[[ 24  36   6  -7  -9   1  -5  23  18  15  -5  -4]
 [-13 -44 -17  -8  17  -1   3 -29 -16 -36  10  17]
 [ 31   3 -12 -21  13 -24 -14  -3  34 -23  22  22]]
->
[[ 31   3 -12 -21  13 -24 -14  -3  34 -23  22  22]
 [ 24  36   6  -7  -9   1  -5  23  18  15  -5  -4]
 [-13 -44 -17  -8  17  -1   3 -29 -16 -36  10  17]]

[[ 25 -29  10   9  14  33 -36  -7  19  25 -21]
 [  7  -8 -23   5  27 -12 -12  38   5  26  -5]
 [-21 -38  -5  23 -20  17   4 -14   8  18  20]
 [-36  -8   7  20 -38 -39  -4 -13  -6   1  10]
 [ 14  40 -20   5   2  18  26 -25 -30 -10 -33]
 [ 24 -17   7  39 -33  -8   3 -13  36  26  32]
 [-10 -13 -15  26  34 -29 -36  30 -14  23  21]
 [-13   4 -25  11   6  32 -18 -26  25  23  14]]
->
[[ 25 -29  10   9  14  33 -36  -7  19  25 -21]
 [ 24 -17   7  39 -33  -8   3 -13  36  26  32]
 [ 14  40 -20   5   2  18  26 -25 -30 -10 -33]
 [  7  -8 -23   5  27 -12 -12  38   5  26  -5]
 [-10 -13 -15  26  34 -29 -36  30 -14  23  21]
 [-13   4 -25  11   6  32 -18 -26  25  23  14]
 [-21 -38  -5  23 -20  17   4 -14   8  18  20]
 [-36  -8   7  20 -38 -39  -4 -13  -6   1  10]]

[[ -8  -6  16  -8  -9  -4   5  10  15   4  23]
 [-19   4  13 -14 -11  -3   5   7  15  -6  21]
 [  1  -2  14   3 -14   1   2   7   5   9  26]
 [ 46 -26  12  29 -13   4  -7   6 -28  45  35]
 [ 17  -9  14  11  -9   1  -2   4  -6  19  28]
 [-17   0  16 -14 -16  -4   5   9  15   5  22]
 [-30  -2  11 -18  -7  -4   7  12  20  -8  20]]
->
[[ 46 -26  12  29 -13   4  -7   6 -28  45  35]
 [ 17  -9  14  11  -9   1  -2   4  -6  19  28]
 [  1  -2  14   3 -14   1   2   7   5   9  26]
 [ -8  -6  16  -8  -9  -4   5  10  15   4  23]
 [-17   0  16 -14 -16  -4   5   9  15   5  22]
 [-19   4  13 -14 -11  -3   5   7  15  -6  21]
 [-30  -2  11 -18  -7  -4   7  12  20  -8  20]]

[[ 39  -5 -31  -4 -12]
 [  8   4   8   3 -20]
 [  0   0  -1   1   1]
 [  3  -1  -2   0  -1]
 [ -5  -4   0  39 -15]
 [  1  -1   0   0   0]
 [ -1   1   1   1  -1]]
->
[[ 39  -5 -31  -4 -12]
 [  8   4   8   3 -20]
 [  3  -1  -2   0  -1]
 [  1  -1   0   0   0]
 [  0   0  -1   1   1]
 [ -1   1   1   1  -1]
 [ -5  -4   0  39 -15]]

[[ 14   1  40]
 [-26  35 -15]
 [ 39 -30 -20]
 [-45   1 -26]
 [ 20 -22   4]
 [ 23 -20   0]
 [-38  32 -14]
 [ 16 -25   4]]
->
[[ 39 -30 -20]
 [ 23 -20   0]
 [ 20 -22   4]
 [ 16 -25   4]
 [ 14   1  40]
 [-26  35 -15]
 [-38  32 -14]
 [-45   1 -26]]

[[-16 -23   1 -45 -22   1  20  17  -7 -38  32 -12]
 [-14 -20   2 -45 -23  -1  19  16  -3 -39  32 -14]
 [ 20  15  18  18  11  15  14  13  21  13  12  13]
 [  2  12  -5  16  -2 -19 -26 -21   4   7 -27 -10]
 [-36  27 -15 -22  28 -31 -18   6 -12  20  14 -16]]
->
[[ 20  15  18  18  11  15  14  13  21  13  12  13]
 [  2  12  -5  16  -2 -19 -26 -21   4   7 -27 -10]
 [-14 -20   2 -45 -23  -1  19  16  -3 -39  32 -14]
 [-16 -23   1 -45 -22   1  20  17  -7 -38  32 -12]
 [-36  27 -15 -22  28 -31 -18   6 -12  20  14 -16]]

[[ -3 -15 -21   6   3  35  11  29 -19  -5 -25  -9  -5]
 [ -1  18  23  11   3 -22 -11 -24  28  41  -2  50  -1]]
->
[[ -1  18  23  11   3 -22 -11 -24  28  41  -2  50  -1]
 [ -3 -15 -21   6   3  35  11  29 -19  -5 -25  -9  -5]]
---
[[-14 -38 -39  -6   3]
 [-13 -14 -27 -30   8]
 [-23  -1 -18   3   5]]
->
[[-14 -38]
 [-13 -14]]

[[-17 -36]
 [  4  10]
 [ 11   5]]
->
[[-17 -36]
 [  4  10]]

[[-31 -30 -32 -39 -26]
 [ 29   5   3   8  15]
 [-10  21  20 -35  26]]
->
[[-31 -30]
 [ 29   5]]

[[  5   7 -14 -25]
 [  3  -3  27 -14]
 [ 11   5  -9  -9]
 [  6   2 -22  36]
 [-10 -17  -5  16]]
->
[[ 5  7]
 [ 3 -3]]

[[-43   1  -2  12  13]
 [ 14 -27 -13   7  21]]
->
[[-43   1]
 [ 14 -27]]

[[ 17   2  -2 -24]
 [ -8 -25 -12  14]
 [-20  34 -12 -35]
 [ 24 -30 -19 -11]]
->
[[ 17   2]
 [ -8 -25]]

[[ -5  39   0  -5]
 [ 13 -11   7   0]
 [  4 -28  18  11]
 [-10 -19 -18 -11]
 [  7  -7  17  38]]
->
[[ -5  39]
 [ 13 -11]]

[[ 49 -13 -15  12 -31]
 [-18 -11   5 -12   4]
 [ 48 -16 -14  17 -30]
 [ 29 -19 -26   6 -37]
 [ -4  11 -23  11   9]]
->
[[ 49 -13]
 [-18 -11]]
